In the data rows, zero lies at 4.5, halfway between 4 and 5.
The table, row by row:
[5 4 1 7 7 3 6 4 4 5 5 5 5 8 5 4 4 0 7 4 5 4 4 2 5 4 6 4 6 4 5 0]
[3 3 6 6 3 4 6 5 2 3 6 3 4 7 5 3 6 8 2 6 7 4 4 3 3 4 7 5 3 8 3 3]
[4 3 3 7 6 5 4 2 2 4 4 4 4 9 4 5 6 4 4 4 4 6 3 4 6 4 4 2 9 4 4 5]
[4 6 4 3 3 6 3 3 5 3 5 4 6 9 3 3 6 4 4 4 4 5 6 4 3 5 3 5 5 3 5 6]
[2 5 2 3 5 8 3 4 4 5 3 4 6 6 6 3 6 5 2 3 3 3 7 8 4 4 2 5 4 8 3 7]
[4 1 7 3 6 4 2 3 6 5 3 5 6 4 5 4 4 4 4 9 2 5 4 4 6 4 4 5 5 9 4 4]
[0 1 5 4 5 5 4 5 5 2 6 6 5 4 4 4 6 4 4 4 5 5 6 8 2 4 5 6 2 4 7 5]
[4 4 5 4 9 4 6 4 5 4 3 4 5 7 3 4 2 5 3 3 5 9 5 4 4 4 6 6 2 4 4 6]
[2 5 6 9 8 3 6 2 3 4 5 3 4 2 4 2 3 5 5 3 3 4 6 5 6 6 6 5 3 4 3 5]
[6 4 3 7 3 5 9 5 5 4 5 4 8 4 5 6 4 3 3 5 6 7 4 3 6 3 3 4 3 2 6 4]
[5 4 3 6 9 4 4 7 4 5 5 5 6 4 4 5 5 6 5 4 4 2 4 4 9 4 3 6 4 3 4 1]
[5 4 4 9 4 4 5 5 3 3 5 4 3 3 5 3 4 6 3 7 3 6 4 4 5 4 4 6 3 5 3 5]
[6 3 4 9 4 5 4 6 3 4 3 6 3 5 6 4 7 6 3 3 4 5 2 5 3 3 5 5 4 3 3 4]
[7 4 3 5 3 5 4 4 2 6 6 4 6 5 3 3 2 6 8 4 4 3 5 3 3 2 5 6 5 7 9 3]
[3 5 3 5 5 4 4 6 6 4 3 4 4 3 5 5 4 4 3 9 4 4 3 6 3 5 3 3 5 5 7 5]
[2 3 5 4 3 3 6 7 4 6 5 3 3 3 5 8 3 5 8 3 7 3 6 4 4 5 3 6 7 2 6 3]
[5 5 5 6 5 5 3 5 5 4 8 5 4 0 7 4 1 5 6 4 5 5 3 6 6 1 4 4 5 5 5 6]
[2 5 4 6 6 6 4 3 4 1 4 4 4 4 5 4 9 3 4 4 4 4 4 3 6 9 4 5 7 4 4 4]
[9 5 6 4 7 5 5 4 4 4 2 4 9 4 4 4 4 3 4 6 2 4 2 6 4 4 4 4 3 4 6 3]
[3 4 2 9 4 4 4 5 4 4 2 1 9 3 4 6 6 5 4 4 4 6 4 3 5 4 7 4 3 4 4 6]
[5 5 5 3 4 6 3 6 8 2 4 3 3 9 6 4 3 2 3 7 3 6 2 6 6 4 6 3 4 4 5 4]
[6 3 7 3 2 3 3 4 6 8 6 7 6 3 3 2 4 3 3 6 7 4 4 3 5 2 5 8 5 6 3 4]
[4 3 3 4 2 5 3 5 3 4 3 5 3 6 6 4 7 8 5 3 6 8 5 3 6 8 4 3 2 6 6 3]
[5 3 3 5 4 4 4 3 5 5 4 3 7 3 3 4 4 5 5 5 4 6 3 3 4 5 4 9 5 3 5 4]
[3 4 4 4 4 3 4 4 9 4 4 5 3 5 5 4 2 5 6 3 6 6 1 9 6 4 4 4 6 2 3 4]
[2 4 4 4 4 5 5 4 4 1 6 6 5 3 4 9 2 4 5 2 4 4 4 4 5 4 9 4 6 4 4 6]
[4 4 6 4 3 5 4 2 4 4 4 4 5 6 3 3 9 4 4 4 6 4 1 4 5 6 4 5 9 4 4 4]
[4 8 6 7 4 6 5 5 4 4 6 7 5 4 4 4 3 5 5 4 1 5 5 2 0 7 1 5 5 6 4 5]
[2 6 3 5 3 5 3 3 3 4 5 6 5 5 4 5 5 9 4 6 3 4 3 4 4 5 4 3 5 4 5 4]
[3 6 4 4 6 6 2 3 4 6 3 2 9 5 5 6 4 5 3 4 3 4 6 3 6 2 1 4 8 5 5 5]
[1 4 4 2 4 6 4 9 3 5 5 4 4 5 6 6 4 4 4 3 4 2 4 5 9 4 5 5 6 4 6 4]
[7 5 5 3 6 4 7 2 2 7 6 4 5 2 3 3 4 8 3 6 6 4 6 3 3 8 3 3 6 3 3 4]
[6 6 2 7 8 7 3 5 3 2 3 3 4 4 5 3 3 6 3 4 8 4 4 5 3 5 3 5 7 3 4 6]
[5 6 4 3 6 8 7 5 3 3 5 4 3 8 5 6 3 7 3 2 6 2 4 6 2 3 4 4 3 5 3 8]
[5 2 0 5 5 7 6 5 4 7 5 6 5 5 8 5 4 4 0 4 6 4 5 5 4 7 5 3 5 1 4 6]
[3 5 3 5 3 7 5 3 8 2 6 3 8 6 5 4 2 3 7 3 5 4 6 5 2 4 3 6 7 3 3 5]
[4 3 4 5 3 5 3 7 4 5 3 3 3 7 3 6 3 5 7 2 3 2 6 6 4 4 8 6 5 8 2 8]
[4 6 2 4 4 3 4 6 5 6 4 9 4 4 9 4 4 3 4 4 3 4 4 4 6 5 2 7 4 2 4 4]
[4 3 4 4 4 5 4 5 6 4 9 4 4 4 6 4 3 7 4 6 4 4 4 2 4 1 9 6 3 2 3 5]
[8 8 3 3 5 3 5 3 7 5 3 2 3 5 6 3 3 3 7 6 2 6 5 6 3 7 6 3 4 4 3 4]
[3 3 3 3 6 6 5 8 3 5 6 8 5 2 3 7 4 3 3 3 4 5 3 2 2 6 5 4 3 6 7 5]
[5 3 5 6 8 6 4 5 2 5 5 6 4 1 5 4 4 5 4 7 5 1 4 8 6 4 5 7 6 4 0 4]
[6 1 5 7 6 5 0 3 4 5 6 4 6 4 4 4 1 4 5 5 6 5 7 5 5 7 3 5 4 5 8 4]
[2 6 4 4 3 3 2 3 5 5 9 4 5 4 3 6 2 4 4 5 3 6 5 4 3 6 3 5 8 6 3 7]
[4 3 4 5 3 2 5 5 6 3 5 3 3 7 8 3 3 7 3 5 6 4 7 5 3 8 3 6 3 4 2 6]
[4 5 3 5 7 3 4 3 5 3 5 3 3 4 5 6 6 9 4 3 5 4 5 5 4 4 5 3 2 5 4 5]
[4 5 3 5 5 7 3 3 6 4 5 3 3 6 4 4 3 7 5 4 5 6 4 6 5 9 3 6 1 3 4 3]
[3 5 5 2 4 5 4 5 6 7 3 4 9 4 3 5 5 6 8 6 5 3 3 5 3 4 3 3 4 6 3 2]
[6 2 3 5 3 3 5 3 4 7 4 5 2 4 2 3 6 5 5 7 3 3 5 2 6 4 6 8 7 2 8 3]
[3 6 7 3 4 6 2 5 4 4 4 3 5 6 2 4 2 3 6 3 4 6 3 3 8 8 5 3 5 6 3 8]
[3 3 5 3 3 3 4 6 3 2 6 8 8 5 4 2 6 5 3 4 6 9 3 7 3 3 5 5 3 4 3 7]
[3 2 6 5 7 8 2 3 7 5 3 3 5 8 5 6 4 3 2 3 4 8 3 3 5 6 4 3 5 6 3 5]
[4 3 6 8 5 6 7 5 5 5 3 4 5 3 2 4 9 3 7 3 5 6 2 6 6 3 2 3 5 2 3 3]
[3 5 7 7 3 3 3 3 5 2 5 4 3 3 6 6 5 3 8 4 2 8 6 6 3 3 3 6 7 5 3 2]
[1 6 4 4 6 4 4 5 3 4 4 3 4 5 4 9 7 4 4 4 2 4 4 4 4 5 9 3 5 5 6 6]
[5 5 4 4 4 4 5 3 1 3 4 6 4 4 5 9 3 5 4 9 6 6 4 3 4 2 4 6 4 4 7 4]
Each group has one hidden pattern, and each of its rows is that pattern with its numbers shuffled. The first row asked about is in group 0, and each new group gets the next number.
Rows drawn again from the table, each followed by its group:
[4 5 3 5 7 3 4 3 5 3 5 3 3 4 5 6 6 9 4 3 5 4 5 5 4 4 5 3 2 5 4 5] 0
[3 3 6 6 3 4 6 5 2 3 6 3 4 7 5 3 6 8 2 6 7 4 4 3 3 4 7 5 3 8 3 3] 1
[4 4 5 4 9 4 6 4 5 4 3 4 5 7 3 4 2 5 3 3 5 9 5 4 4 4 6 6 2 4 4 6] 2
[2 5 6 9 8 3 6 2 3 4 5 3 4 2 4 2 3 5 5 3 3 4 6 5 6 6 6 5 3 4 3 5] 3
[6 3 7 3 2 3 3 4 6 8 6 7 6 3 3 2 4 3 3 6 7 4 4 3 5 2 5 8 5 6 3 4] 1
[5 4 3 6 9 4 4 7 4 5 5 5 6 4 4 5 5 6 5 4 4 2 4 4 9 4 3 6 4 3 4 1] 2
[4 4 6 4 3 5 4 2 4 4 4 4 5 6 3 3 9 4 4 4 6 4 1 4 5 6 4 5 9 4 4 4] 2
[4 3 4 5 3 5 3 7 4 5 3 3 3 7 3 6 3 5 7 2 3 2 6 6 4 4 8 6 5 8 2 8] 1
[2 6 3 5 3 5 3 3 3 4 5 6 5 5 4 5 5 9 4 6 3 4 3 4 4 5 4 3 5 4 5 4] 0
[5 3 5 6 8 6 4 5 2 5 5 6 4 1 5 4 4 5 4 7 5 1 4 8 6 4 5 7 6 4 0 4] 4
[3 5 7 7 3 3 3 3 5 2 5 4 3 3 6 6 5 3 8 4 2 8 6 6 3 3 3 6 7 5 3 2] 1
[7 4 3 5 3 5 4 4 2 6 6 4 6 5 3 3 2 6 8 4 4 3 5 3 3 2 5 6 5 7 9 3] 3
[5 6 4 3 6 8 7 5 3 3 5 4 3 8 5 6 3 7 3 2 6 2 4 6 2 3 4 4 3 5 3 8] 1
[6 4 3 7 3 5 9 5 5 4 5 4 8 4 5 6 4 3 3 5 6 7 4 3 6 3 3 4 3 2 6 4] 3
[5 4 1 7 7 3 6 4 4 5 5 5 5 8 5 4 4 0 7 4 5 4 4 2 5 4 6 4 6 4 5 0] 4
[3 3 5 3 3 3 4 6 3 2 6 8 8 5 4 2 6 5 3 4 6 9 3 7 3 3 5 5 3 4 3 7] 1
[4 3 6 8 5 6 7 5 5 5 3 4 5 3 2 4 9 3 7 3 5 6 2 6 6 3 2 3 5 2 3 3] 3
[3 4 2 9 4 4 4 5 4 4 2 1 9 3 4 6 6 5 4 4 4 6 4 3 5 4 7 4 3 4 4 6] 2
[2 6 4 4 3 3 2 3 5 5 9 4 5 4 3 6 2 4 4 5 3 6 5 4 3 6 3 5 8 6 3 7] 3
[1 4 4 2 4 6 4 9 3 5 5 4 4 5 6 6 4 4 4 3 4 2 4 5 9 4 5 5 6 4 6 4] 2
[4 6 2 4 4 3 4 6 5 6 4 9 4 4 9 4 4 3 4 4 3 4 4 4 6 5 2 7 4 2 4 4] 2
[4 3 4 4 4 5 4 5 6 4 9 4 4 4 6 4 3 7 4 6 4 4 4 2 4 1 9 6 3 2 3 5] 2
[2 5 2 3 5 8 3 4 4 5 3 4 6 6 6 3 6 5 2 3 3 3 7 8 4 4 2 5 4 8 3 7] 1
[6 3 4 9 4 5 4 6 3 4 3 6 3 5 6 4 7 6 3 3 4 5 2 5 3 3 5 5 4 3 3 4] 0
[0 1 5 4 5 5 4 5 5 2 6 6 5 4 4 4 6 4 4 4 5 5 6 8 2 4 5 6 2 4 7 5] 4
[3 2 6 5 7 8 2 3 7 5 3 3 5 8 5 6 4 3 2 3 4 8 3 3 5 6 4 3 5 6 3 5] 1
[3 5 5 2 4 5 4 5 6 7 3 4 9 4 3 5 5 6 8 6 5 3 3 5 3 4 3 3 4 6 3 2] 3
[5 2 0 5 5 7 6 5 4 7 5 6 5 5 8 5 4 4 0 4 6 4 5 5 4 7 5 3 5 1 4 6] 4
[6 6 2 7 8 7 3 5 3 2 3 3 4 4 5 3 3 6 3 4 8 4 4 5 3 5 3 5 7 3 4 6] 1
[5 5 5 3 4 6 3 6 8 2 4 3 3 9 6 4 3 2 3 7 3 6 2 6 6 4 6 3 4 4 5 4] 3
[3 5 3 5 3 7 5 3 8 2 6 3 8 6 5 4 2 3 7 3 5 4 6 5 2 4 3 6 7 3 3 5] 1
[4 3 3 7 6 5 4 2 2 4 4 4 4 9 4 5 6 4 4 4 4 6 3 4 6 4 4 2 9 4 4 5] 2
[3 6 7 3 4 6 2 5 4 4 4 3 5 6 2 4 2 3 6 3 4 6 3 3 8 8 5 3 5 6 3 8] 1
[9 5 6 4 7 5 5 4 4 4 2 4 9 4 4 4 4 3 4 6 2 4 2 6 4 4 4 4 3 4 6 3] 2
[6 1 5 7 6 5 0 3 4 5 6 4 6 4 4 4 1 4 5 5 6 5 7 5 5 7 3 5 4 5 8 4] 4
[4 5 3 5 5 7 3 3 6 4 5 3 3 6 4 4 3 7 5 4 5 6 4 6 5 9 3 6 1 3 4 3] 3
[3 6 4 4 6 6 2 3 4 6 3 2 9 5 5 6 4 5 3 4 3 4 6 3 6 2 1 4 8 5 5 5] 3
[5 5 5 6 5 5 3 5 5 4 8 5 4 0 7 4 1 5 6 4 5 5 3 6 6 1 4 4 5 5 5 6] 4
[5 3 3 5 4 4 4 3 5 5 4 3 7 3 3 4 4 5 5 5 4 6 3 3 4 5 4 9 5 3 5 4] 0
[1 6 4 4 6 4 4 5 3 4 4 3 4 5 4 9 7 4 4 4 2 4 4 4 4 5 9 3 5 5 6 6] 2
[4 3 4 5 3 2 5 5 6 3 5 3 3 7 8 3 3 7 3 5 6 4 7 5 3 8 3 6 3 4 2 6] 1
[4 3 3 4 2 5 3 5 3 4 3 5 3 6 6 4 7 8 5 3 6 8 5 3 6 8 4 3 2 6 6 3] 1
[7 5 5 3 6 4 7 2 2 7 6 4 5 2 3 3 4 8 3 6 6 4 6 3 3 8 3 3 6 3 3 4] 1
[3 4 4 4 4 3 4 4 9 4 4 5 3 5 5 4 2 5 6 3 6 6 1 9 6 4 4 4 6 2 3 4] 2
[4 8 6 7 4 6 5 5 4 4 6 7 5 4 4 4 3 5 5 4 1 5 5 2 0 7 1 5 5 6 4 5] 4
[3 5 3 5 5 4 4 6 6 4 3 4 4 3 5 5 4 4 3 9 4 4 3 6 3 5 3 3 5 5 7 5] 0
